(in the rows, 128 means zero)
One turn or mirror swaps these rows in pairs. Which row does each one swap with?
bab: [167 113 127 132 135 132 112 126 145 125  99 124 143 112 125  91 108 128
  93 121 143 156]
Ran: [136 123 138  92 147 150  98 110 103 125 124 137 156 147 152 117 128 157
 129  95 129 130]
Pudi: [157 116 131 142 136 134 118 130 143 122  93 121 148 117 121  85 118 119
  92 123 145 154]
bak: [103  54 131 125 105 163 115 142 124 104 135 147 148 137 144 109 131 143
 110 112 158 130]
Fazun: [124 117 124 125 119 128 114 153 171 103 104 139 161 129 148 135 130 130
 121  88 134 124]
Vusu: [122  69 140 128  92 164 115 133 114  88  95 139 144 136 140 118 138 157
 128 116 139 114]
Zuro: [158 115 147 114 122 144 131 128 145 131 115 168 132 125 151  90 112 143
 125 109 110 139]
sefo: [165 101 134 119 117 160 117 124 134 133 103 161 120 136 166  97 133 151
 114 133 119 125]
zetu: [128 131 140 125 113 114 114 150 148 100 109 154 146 136 146 119 142 122
 124 108 143 100]
Zadat: [126 127 126 119 124 131 123 164 159 103  94 129 152 146 141 101 133 128
 113 101 127 105]
zilip: [132  96 112 116 122 151 141 119 110 132 119  93 147 130 152 118 120 134
  97 147 160 145]
kibal: [104  69 141 134 102 150 105 151 107 122 112 130 137 153 132 109 127 159
 123 121 156 123]
kuvat: [158 125 134 146 134 134 109 123 151 126 105 131 144 120 131  85 121 130
  93 117 157 153]
zek: [147 123 157 109 127 130 143 134 115 137 125 151 175 133 173 101 118 145
 114 117 130 144]
Gotik: [112 124 139 104 119 125 110 157 144  99 119 144 163 130 137 125 149 124
  97 104 159 118]
nubo: [137 109 146 109 157 156 120 135  97 117 120 135 172 132 147 109 140 168
 124 120 117 121]
Zesug: [139 120 110 130 107 131 131 159 152  86 104 149 147 124 136 119 134 120
 115 122 133 118]
pere: [133  92 121 116 121 154 122 117 114 134 121  97 131 139 159 124 114 144
  88 141 162 154]
Fuloz: [144 125 123 102 115 119 111 149 146 105 110 135 146 121 137 131 144 117
 120 101 133 104]
seza: [133 116 140 118 129 123 113 135 153  87 128 131 160 124 143 120 139 117
 117  89 131 100]
Serod: [126  99 129 114 119 152 119 110 102 132 123  90 140 140 150 123 119 142
  84 133 159 150]
vodek: [134  99 122 123 111 149 125 119 103 136 127  87 148 137 150 124 120 152
  99 143 158 137]
fum: [133 136 136 123 118 130 113 156 143  93  96 127 148 131 147 137 137 132
 141 103 144 109]
Fuvo: [106  89 121 120 113 174  98 127 113  91 134 138 136 149 140 135 130 159
 106 108 162 130]
rese: [135 107 144  93 127 163 131 120  98 130 132 125 166 140 157 123 118 167
 133 111 129 131]
rik: [107  61 129 115 111 162 126 142 107  99 121 152 150 148 143 133 131 135
  97 127 136 128]
bet: [132  88 119 120 113 147 136 117 115 139 122  88 144 133 151 127 112 149
  87 131 152 150]
Fel: [123 115 127 113 124 135 103 133 155  88  99 145 149 132 133 130 122 104
 120  95 125 124]
Dopa: [ 95  73 137 122 103 169 114 139 122 107 109 129 135 153 156 109 132 171
 108 106 147 127]
laba: [141  93 124 107 121 150 123 116 105 131 124  96 149 135 154 126 113 148
  84 137 160 151]
Mis: [150  97 136 114 126 154 108 107 112 146 117 129 131 140 143 101 106 155
 141 106 114 132]
Falug: [139 101 153 125 132 150 117 125 110 139 122 154 162 120 134  89 104 173
 120 128 124 121]
tizuv: [165 119 118 140 132 135 110 134 154 126  95 114 142 117 120 102 116 124
 100 120 142 143]
fusu: [163 109 118 136 135 135 113 131 143 138 104 111 142 131 110  94 113 126
 101 110 140 137]
pusem: [155 102 147 114 110 133 132 136 128 134 114 162 141 132 158  80 130 161
 105 140 116 137]
rok: [108  75 137 132 104 158 102 135 103 106 123 146 136 146 140 122 139 161
 123 117 154 106]
Maso: [127 114 116 106 123 127 115 149 164 101 117 129 152 136 140 121 131 105
 130 101 143 107]
Livof: [158 113 125 140 145 136 116 125 153 125 101 121 150 120 127  98 115 130
  88 107 153 158]
Des: [126  90 127 114 113 150 132 112 106 130 124  95 147 138 157 122 126 149
  85 131 162 154]
Fosel: [145 130 144  93 127 134 121 103 133 140 109 143 142 139 177 117 130 150
 131 125 134 128]
bibo: [114  64 122 118  95 156 102 137 127 113 109 137 123 129 120 119 147 144
 120 120 143 116]
kudo: [122  53 137 125 105 156 122 123 120  99 134 141 136 133 153 117 149 147
 108 112 139 116]
Sofon: [113  59 118 128 112 165 118 151 127 118 128 145 144 150 144 133 133 161
 104 110 140 120]
bego: [135 126 142  93 132 145  96 108 115 127 121 114 162 141 148 109 119 170
 133 105 131 128]
kis: [102  68 131 121  99 164 125 141 123  95 126 144 141 152 146 123 117 150
 101 116 157 118]
fiz: [130 113 119 120 127 140 117 145 162  84  97 140 152 145 134 119 127 117
 125  99 150 108]
Ris: [127 129 140 118 120 114 111 159 151 117  97 134 143 156 146 115 139 121
 123 108 155 119]
zan: [127 116 144 101 133 154 111 120 101 128 128 114 156 138 140 111 115 162
 144 116 127 110]
pok: [146 111 160 117 119 139 132 131 140 130 114 173 132 129 166  84 134 145
 118 130 130 140]
Datud: [155 118 127 143 142 138 114 138 144 120 100 115 155 113 127  94 109 126
  97 123 150 152]
pak: [164 111 121 135 141 135 109 125 146 127 106 118 150 113 115  89 112 128
  95 110 139 143]
lupob: [134  90 125 110 112 142 130 109 111 132 126 102 149 129 165 127 125 146
  83 132 163 156]
Fif: [145 104 145 119 102 129 137 135 116 128 110 164 141 116 154  93 117 148
 119 130 103 137]
befa: [118  76 146 137 110 168 110 154 112 108 126 155 120 143 145 120 134 160
 103 115 152 120]
Ton: [130 130 146 107 122 136 110 154 148  95 121 148 144 153 146 124 129 127
  95  99 137  97]
Nep: [128 115 158 112 115 133 116 114 142 123 112 152 115 120 166 106 122 155
 119 121 106 134]
lil: [115  66 119 125  96 166 117 145 122 112 136 131 122 138 135 119 121 167
 127 106 145 123]
rem: [141 117 128 141 142 144 112 118 147 124 111 123 140 117 126  89 105 126
  93 114 157 159]
sib: [116  64 139 118  98 158 105 138 108 106 131 155 142 124 137 119 139 161
 101 105 154 130]
Nem: [131 135 154 109 124 154 108 129 108 116 125 122 182 122 157 118 103 163
 121 112 131 123]
pemib: [127  93 137 116 106 140 133 116 115 135 119 104 155 135 161 121 123 146
  89 120 170 165]
Reti: [125  93 130 119 113 154 120 124 108 131 125 104 147 137 155 129 118 153
  79 133 170 159]
vilen: [156 119 125 138 137 132 114 128 147 122 101 118 144 118 119  88 116 122
  92 111 142 148]
Kiv: [139 128 124 113 126 128 129 164 158 100 116 146 158 134 152 120 141 129
 123  91 157 126]

pak is swapped with lupob
Zadat is swapped with Dopa
Fif is swapped with Ran
Fosel is swapped with Falug
Zuro is swapped with rese
zetu is swapped with rok
Zesug is swapped with Fuvo
Ris is swapped with kibal

